[[-87  33 -47 -12 -63]
 [  7  -9  54  44 -60]
 [ 34  16  97  54 -10]] yields -9

[[ 73  40  45  74  73]
 [ 58 116 104  46  57]] yields 116

[[-14  12  65   0  67  66]
 [101   3  53   1   6  49]
 [-13 -13 -74  -1 -64 -73]] yields 3

[[ 25 -36  85  36  62 -23  -9]
 [ 20 -55 110  56 101 -30  33]] yields -55

[[ -21 -104  -26   -2   10]
 [  97  -17   -1  -40   98]] yields -17

[[  5 -19   9 -34]
 [  9  14 -89 109]] yields 14
---
[  4 -67 -70 -97 -24  -4]
-97

[[ 34  14  34  82  64 -74]
 [-17  38 -40 -17  70 -20]
 [-51 -36 -46 -19  67  -6]]
-19

[ 37 -27  74  94]
-27

[[ 63 -13 -60   0 -32  26  58]
 [ 20 -34 -83  22   1  22  58]]
1

[89 44 47 34]
44

[[-22  38 -18  64  83]
 [-20  38 -21  27  43]]
-21

[-43 -90  86 -37]
-90
---
-30   26  -14  -11   23   13
-14   99   60  -24   16   20
-15   27    7   -5   13    2
-> 60

 -18    38    33   -15
  60  -100   -68   110
-> -68

 -43   -73     6   -23    43    71  -109
  28   -16     6     7   -57     6    78
-> 6

 31   46   43    3
  5  -46  -73  -86
-32    9    3   97
-> -73

82  74  40  70
71  55  64  65
-> 64

-51  -82   26  -92  -45
-42  -19  -50    2  -25
-41  -78   38  -79  -25
-> -50

 16   59   20  -20  -32  -23   62
 13   56   11  -18  -34  -25   57
 36   90   55  -35  -33   -2   43
-> 11

 -36   -56    29   -55    39   -40   -36
-105   -88    37   -86    60   -60   -40
 -30   -84    43  -103    42   -83   -92
-> 37

 96   43  -24   37   37   41  102
 24    3  -42   38   44  -16   17
-> -42

-37   -6  -27  -41  -67    4    2
-56  101  -21  -22  -68   55    5
-> -21
---
-105	-15	-112	6	-72 yields -72
64	-87	-62	-21	-82	22	-92 yields -92
-32	43	-12	22	93	-40 yields -40
9	-22	79	59	-89	28	17 yields 17
-51	93	49	47	89	-1	25 yields 25
-49	-57	26	89	-62	63	5 yields 5
---
[-31, -29, 3, 9, 7, 26] -> 26
[909, 379, 681, 760, -837, 507] -> 507
[2, 3, 7, 2, 6] -> 6
[903, 118, 90, 188, 71, 199, 153] -> 153
[381, 439, 166, 899, 327] -> 327
[828, 119, -438, -513] -> -513
---
[[-20 -60  88   8  65]
 [ 13  -5 -50 -53 -24]]: -53

[ -52   59  -57  -14 -101]: -14

[  46   28   23 -101   25   36   38]: 36

[[ 78 -23  96  12]
 [ 70 -35 102 -35]]: 102

[[ 96 -43  76  83 -36  50]
 [ 42 -12  34  39 -12  16]]: -12

[[  6  18 -61  48]
 [-87 -57 -31  -2]]: -31

[   0   11 -110  -91   38]: -91
---
[-64 -86 -31   6 -75] ans = -75, -64

[ 16  85  65 -29  97] ans = 97, 16

[ 12 -50 -37 -15 -46 115  92] ans = 92, 12

[[-48 -28 -34   9  21 -32  84]
 [-15 -20 -21  -6 -13   1  -9]
 [-11  14   7  21  -8  31 -19]] ans = 84, -11

[[-35  -1  31 -64 -16 108]
 [ 38  14  -4 -28 -26 -33]] ans = 108, 38

[[ 36 -36 -28 108 -28]
 [ 59 -33 -53  68  42]
 [-35 -12 -11 -49  20]] ans = -28, -35

[ -8  25  86  63 -15] ans = -15, -8

[[  3  87  23 -22 -28   0  32]
 [-13  50  75   8  33   1  48]] ans = 32, -13

[[  6  42 -79  14 -11]
 [-14  -2 -86  19  19]
 [ 19 -76 -37  -1 -30]] ans = -11, 19

[[-11  -8  -7  36 -43 -24]
 [  4   4 -24 115  17   6]] ans = -24, 4
---
17	-34	46	-112	-40	18	29 value -34

107	13	61	58	-15	6	-48
-70	-24	-4	-18	12	-71	-75
value 13

92	-5	-52	-89	95	-7	46 value -5

-65	61	-86	81 value 61

5	-1	-39	-10	14	-21	87 value -1

112	69	-15	2	-5
63	40	-7	7	-15
44	66	29	65	-63
value 69

-1	42	56	8	21	87 value 42
---
Input: array([ -51.9,  104.4,   49.4, -136.7,   29.0,  124.8,   49.0])
Output: -51.9
Input: array([-0.03, -0.08, -0.13,  0.12])
Output: -0.03
Input: array([-114.97, -149.63,  -86.08,   37.35,  -43.21,  116.47])
Output: -114.97
Input: array([-0.02,  0.07,  0.05,  0.11, -0.12])
Output: -0.02
Input: array([ -3.09,  12.41, -12.75,   8.91,  -6.69])
Output: -3.09
Input: array([ -6.2,  -6.0, -11.1,   5.2,  16.8])
Output: -6.2
Input: array([-107.5, -141.3, -123.4,  101.1, -104.9,  120.3])
Output: -107.5
---
[[  17   -4    3   48   16]
 [ -46  -21    3    5 -107]
 [ -51  -18  -43   40  -42]] ans = -4

[-36 -51  27 -34 108  63 -10] ans = -10

[ 47  36 -11 -94  24 -98 -15] ans = -11

[ 104  -83   74   13 -111   36  -88] ans = 13

[  40  -71 -113   92  -10   73   42] ans = 40

[ 35  90 -90 -66 -76] ans = -66

[ 33  39  10  24  -8 -86  14] ans = 14

[ 99 -89  26 -96  75 -29 -26] ans = -26
---
array([154, 194,  84,  61, 177, 140,  10]) gives 10, 154

array([[4, 6, 1, 3, 7],
       [5, 8, 7, 4, 3]]) gives 7, 5

array([ 23,  42,  17,  30,  -7, -27]) gives -27, 23

array([[563, 766, 831, 199, 566],
       [456, 603, 488, 316, 606]]) gives 566, 456

array([[8, 8, 2, 2, 1, 4],
       [6, 5, 3, 4, 4, 5]]) gives 4, 6

array([[500, 268, 318, 594],
       [241, 514, 476, 873],
       [768, 851, 609, 882]]) gives 594, 768

array([23, 93,  3, 32,  1, 54]) gives 54, 23

array([8147, 3029, 8645, 9547]) gives 9547, 8147

array([2499, 8428, 9803, 7744, 2645]) gives 2645, 2499

array([[4, 5, 1, 1, 6],
       [8, 3, 5, 2, 3],
       [4, 2, 2, 5, 6]]) gives 6, 4
---
[81 45 17 55 66] -> 45
[-27 -97 105  99 -36] -> -97
[-89 -54  47  76 108] -> -54
[ -51   36   59   46 -114] -> 36
[104 -90  98 -93 -83] -> -90
[ 34 -41  54  95 -94] -> -41
[-97   4  72 -76  16] -> 4
[ 53   8  25  95 -26] -> 8
[100   5 -22  10 -67] -> 5
---
[[ 11 -94  -4 -13  -8  62]
 [ 74 107 -52 -45 -15  13]] -> -15

[-83 -87 -64   0  98   2 -57] -> 2

[[  34   25   -7   47  -95]
 [  78   39 -102   41    6]] -> 41

[[-15 102  65  43]
 [-58 106 -23 -15]
 [ 14 102 105  63]] -> 105

[-26 -70 107 -38 -49  30] -> -49

[[ 35  53  33 -18   4 -45]
 [-29   3 -42  19  67  83]
 [ 42  54  51  28  43  42]] -> 43

[  15   13   40 -100 -113] -> -100
---
116  130   58  152   77  153
 64  106    0  207   34  194
 28   76   63  139   64  116
-> 77

482  389  536  762  294  569  264
609  642  190  557  236  542   75
524  457  484  738  293  586  218
-> 569

 371   601   204   350   194   161
-182   562   138  -774  -192   881
 231   837   488   762   514   128
-> 194

608  322  696  439
 82  567  433   99
586  566  819   43
-> 696

86  36  52  87  89  96  89
94  94  64  85  91  87  86
87  19  48  93  88  94  87
-> 96

276  412  419  307  655  457  271
370  580  487  199  498  648  603
372  454  453  815  431  738  251
-> 457

93   2  10   4  36  60
73  66  76  78  94  82
76  90  81  92  58  59
-> 36

 143    47   505    32
 585   688  -535   929
 496  -227  -189   726
-> 505
---
[[ 1.6 -1.0 -1.6 -1.1 -1.5]
 [ 1.6  1.6 -1.8  0.3 -2.0]] Answer: 1.6

[[ 0.10 -0.05 -0.03 -0.03 -0.02  0.12]
 [ 0.13 -0.22  0.01 -0.06 -0.01  0.15]
 [ 0.15 -0.03 -0.08 -0.16 -0.01  0.16]] Answer: 0.10

[[  5.348   2.515  21.015  -3.066]
 [  4.278  -1.285  16.889   1.704]
 [  5.551   1.829 -12.505  17.259]] Answer: 5.348

[  15.17  167.99  -83.10  -50.17 -103.94  -85.06   25.49] Answer: 15.17

[-12.854 -13.762   4.644  -7.867  -9.967  18.436 -18.843] Answer: -12.854

[-0.043 -0.176  0.108  0.171] Answer: -0.043
---
[[ -5  45 -28  90  79]
 [ 64 -45  59 -40  92]
 [ 85 -25 -97 -50 -70]] Out: -50

[[ 14 -28 -87  52 -61 -34]
 [ 15  21 -24   0 -55 -94]
 [ 12 -40 -90  56 -57 -23]] Out: -57

[[ 34 -98  17 -11]
 [-46 -37 -57 -12]
 [-22 -23 -40  15]] Out: -40

[[ 27  11 -83 -73  10 -34]
 [ 31  15 -41 -45   0  18]
 [ 50  35  13  18  13  62]] Out: 13

[[ 102 -100 -103  -23]
 [  49    3   -1    8]
 [ -41  -68  -45 -113]] Out: -45

[[-112  -42  -50  -26  -55]
 [ -66  -63   85   23   21]
 [  11  -62   96   80  -24]] Out: 80

[[  -4   51 -102  -27   53  -54   57]
 [ -50 -103  -21   11  -17   50  -42]
 [  -5   50   15  -46   29    6   26]] Out: 6

[[  12  -26  -20  -13   11    8   16]
 [ -39   39   22  106   36  -49   25]
 [ -51 -109  -16   -3   25  -31  -34]] Out: -31

[[-84  15 -21  11]
 [ 11   1 -48   0]
 [  1   0   2  16]] Out: 2
